Each path below is one point turned by a fixed rotation once a step. After each direction that follows a path, write how fast that rotation turns it, in degrees each step (0 if it stays still).
Each turn is a multiple of 5 degrees from 10 to 175, or 0.
Each row of a path follows its step; steps can be skipped.
Rotation 1:
step 1: -0.89,-0.34,+0.54,-0.49,+1.45,-0.81,-0.70,+0.41,-1.23,-1.70,+1.22,-1.47,-0.34,-1.39,+2.04,-0.29,-0.07,+1.28,-0.31,+1.99,-0.44,+0.05,+0.14,+1.89,+1.43,-1.49,+0.32,-0.59,+1.32,-0.60,-0.62,-3.41,-1.24,-0.42,+0.10,+0.65,+0.56,-2.32,-0.22,-1.63,+0.09,+2.18,+1.44
step 2: +1.34,+1.40,+0.58,-0.12,+1.65,+0.81,-1.47,+0.53,+0.08,-0.42,+0.88,+0.34,-0.61,-1.26,-0.81,+0.67,-0.88,-0.67,-2.11,+0.37,-0.58,-2.55,+0.22,-0.40,+0.60,-1.08,-0.54,+0.09,-0.74,+2.67,+1.39,+2.05,+0.70,+1.54,+0.92,-0.41,+0.58,+2.11,+1.15,+0.16,+2.08,-1.45,+2.37
step 3: -2.31,+1.27,+0.60,+0.86,-1.38,-1.35,-0.91,+1.66,-1.52,+0.70,+1.46,+0.05,+1.91,+0.31,-1.75,-3.53,+0.36,+0.69,+0.65,+0.63,+1.04,-1.34,-0.54,+0.75,-1.22,-0.62,+1.13,-0.70,-0.75,-0.36,+0.08,-1.90,+0.09,-0.47,-2.37,-0.39,+0.76,-0.90,+1.05,+1.21,-0.04,-1.07,-1.14
step 5: +1.75,-0.46,+1.74,+0.94,+0.29,+1.77,-2.80,+0.34,+1.64,-1.11,-0.67,-0.91,+0.14,-1.86,-0.27,-1.91,-1.95,+1.11,+0.73,-0.54,-1.60,-1.92,-0.60,-1.09,-1.42,-2.07,-0.24,+0.77,+0.13,+0.32,+0.41,+0.44,-0.93,+0.08,-0.72,+0.08,-2.09,-0.56,+1.27,+0.36,+2.21,-0.24,-0.42
step 7: -1.70,-2.21,-0.44,-0.29,-1.42,-0.34,-0.65,+0.22,+0.86,-0.14,-1.48,+0.70,+1.22,-2.03,-0.06,+1.05,-0.50,+0.23,+0.21,-1.53,-0.29,-0.20,+1.33,-0.40,-0.35,+0.66,+1.84,-0.81,-0.47,+0.76,+1.04,-0.70,-0.72,-0.30,-0.28,-2.61,+0.56,+0.14,-0.19,-2.87,+2.11,-2.90,+1.95
step 9: +0.17,+0.53,+0.67,-0.01,+1.63,+0.05,-1.95,+0.43,+1.03,+1.14,-0.09,+1.26,-2.48,+0.39,+0.56,+1.22,-0.23,-0.48,-1.64,+3.58,+0.22,+0.33,+0.58,+1.48,-2.15,-1.76,+0.99,+0.99,-1.50,+1.22,+2.16,-1.30,+0.24,-0.21,+0.63,-1.59,+1.95,+0.52,-0.07,-0.64,+0.32,+0.02,+0.34
step 10: -0.50,+0.95,+0.41,+0.84,-0.60,-1.16,-0.68,-0.22,-2.77,-0.15,+2.23,-2.14,+1.20,-2.41,-0.34,-0.30,-0.71,+0.41,+0.64,-2.04,-1.97,-0.33,-0.35,+1.19,+0.77,+0.64,-0.13,-0.50,+0.07,-0.08,+1.66,-1.95,+0.91,+1.09,-1.90,-0.83,+0.33,-0.31,+1.48,-2.06,+1.20,-1.21,+1.12
step 11: -0.02,+0.78,-1.23,-0.32,-1.37,+1.21,+0.59,-0.41,-0.97,-0.62,-0.44,+0.63,+2.06,+1.55,-1.29,-1.48,+1.38,-0.12,-0.81,+2.30,+0.37,-1.24,-0.22,+0.74,+0.96,-0.42,+1.24,+0.95,-1.82,+2.16,-0.26,+1.24,-2.07,-0.11,+2.99,+0.03,+0.80,-0.29,+2.45,+0.65,+1.16,-0.48,+0.98
step 12: -0.05,-1.01,+1.74,-1.12,+1.02,-0.10,-2.04,+2.71,-0.20,-0.08,-0.72,+1.83,-0.38,-0.99,+0.91,-1.29,-1.69,+1.06,+2.39,+1.19,-1.47,-0.17,+0.68,-0.44,-1.25,-0.53,+0.81,+2.04,-0.04,-0.30,+0.31,-2.34,+1.56,-1.62,-0.41,-0.95,+0.80,-0.63,+1.79,-0.41,-0.80,-0.50,-1.29
+0.31,-0.17,+0.23,-0.28,-0.23,+0.07,-0.23,-0.45,+0.78,+0.13,-0.59,+0.39,-0.16,+0.08,+0.06,-0.17,+0.36,+0.60,+0.50,-0.78,+0.39,-0.06,+0.47,-0.67,-0.73,+0.45,+0.36,+0.28,-0.04,-0.22,-0.54,+0.04,-0.56,+0.04,-0.11,+0.18,-0.99,+0.03,-0.40,-0.61,-0.15,+0.22,+0.11 : 45
+0.47,+0.30,-0.29,-0.22,-0.06,-0.43,-0.38,+0.50,-0.30,+0.50,+0.41,-0.53,+0.14,+0.42,-0.25,-0.01,+0.49,-0.41,+0.11,-0.22,-0.04,+0.56,+0.03,+0.08,-0.89,+0.62,+0.08,-0.75,+0.26,+0.58,+0.04,-0.50,-0.14,+0.20,-0.54,-0.75,+0.16,+0.38,-0.57,-0.11,-0.17,-0.39,-0.55 : 110
-0.48,-0.07,+0.91,-0.12,+0.58,+0.07,-0.12,-0.01,-0.69,+0.07,+0.31,-0.70,+0.07,+0.21,+0.30,-0.17,+0.55,+0.14,-0.12,+0.19,-0.37,+0.24,+0.06,-0.29,+0.78,+0.52,+0.93,-0.46,-0.52,-0.46,-0.12,+0.17,-0.07,+0.39,-0.34,+0.17,-0.69,-0.28,+0.13,+0.16,-0.17,+0.49,-0.41 : 155
-0.35,-0.23,-0.37,-0.31,-0.31,-0.04,-0.26,+0.40,-0.31,-0.29,-0.97,+0.31,-0.67,+0.46,+0.39,+0.08,-0.30,-0.32,-0.62,-0.99,-0.56,-0.03,+0.10,+0.29,-0.12,-0.52,+0.35,-0.13,-0.11,+0.43,-0.45,-0.13,-0.34,+0.26,-0.35,+0.31,+0.33,-0.33,+0.49,+0.22,-0.36,+0.31,-0.69 : 90
+0.16,-0.19,+0.80,-0.08,+0.41,+0.13,+0.50,+0.06,+0.13,-0.54,-0.07,-0.34,-0.07,-0.23,+0.43,-0.10,-0.36,-0.29,-0.17,-0.88,+0.14,-0.32,+0.79,-0.61,+0.11,+0.14,-0.40,+0.49,-0.26,-0.04,+0.44,-0.15,+0.56,+0.05,-0.14,-0.86,+0.11,+0.35,+0.25,-0.01,+0.30,-0.79,-0.72 : 145
+0.04,+0.48,-0.47,-0.54,+0.06,-0.62,+0.05,+0.51,+0.48,+0.27,-0.05,-0.33,+0.09,-0.06,-0.35,-0.25,-0.10,-0.17,-0.50,+0.38,+0.00,-0.18,-0.07,-0.33,-0.21,+0.14,-0.43,+0.52,-0.98,+0.28,+0.36,+0.25,-0.03,+0.02,+0.22,+0.60,-0.73,-1.10,-0.22,+0.36,+0.01,-0.48,-0.53 : 125
+0.16,-0.63,+0.62,-0.04,-0.10,-0.84,+0.97,+0.34,-0.11,+0.38,+0.71,+0.13,-0.72,+0.74,-0.39,-0.34,+0.10,-0.03,+0.26,+0.11,-0.13,+0.31,+0.34,-0.21,-0.22,-0.82,+0.30,+0.41,-0.29,-0.07,-0.37,+0.03,-0.22,-0.38,+0.03,-0.04,+0.54,-0.28,-0.28,-0.18,+0.48,+0.24,+0.18 : 130
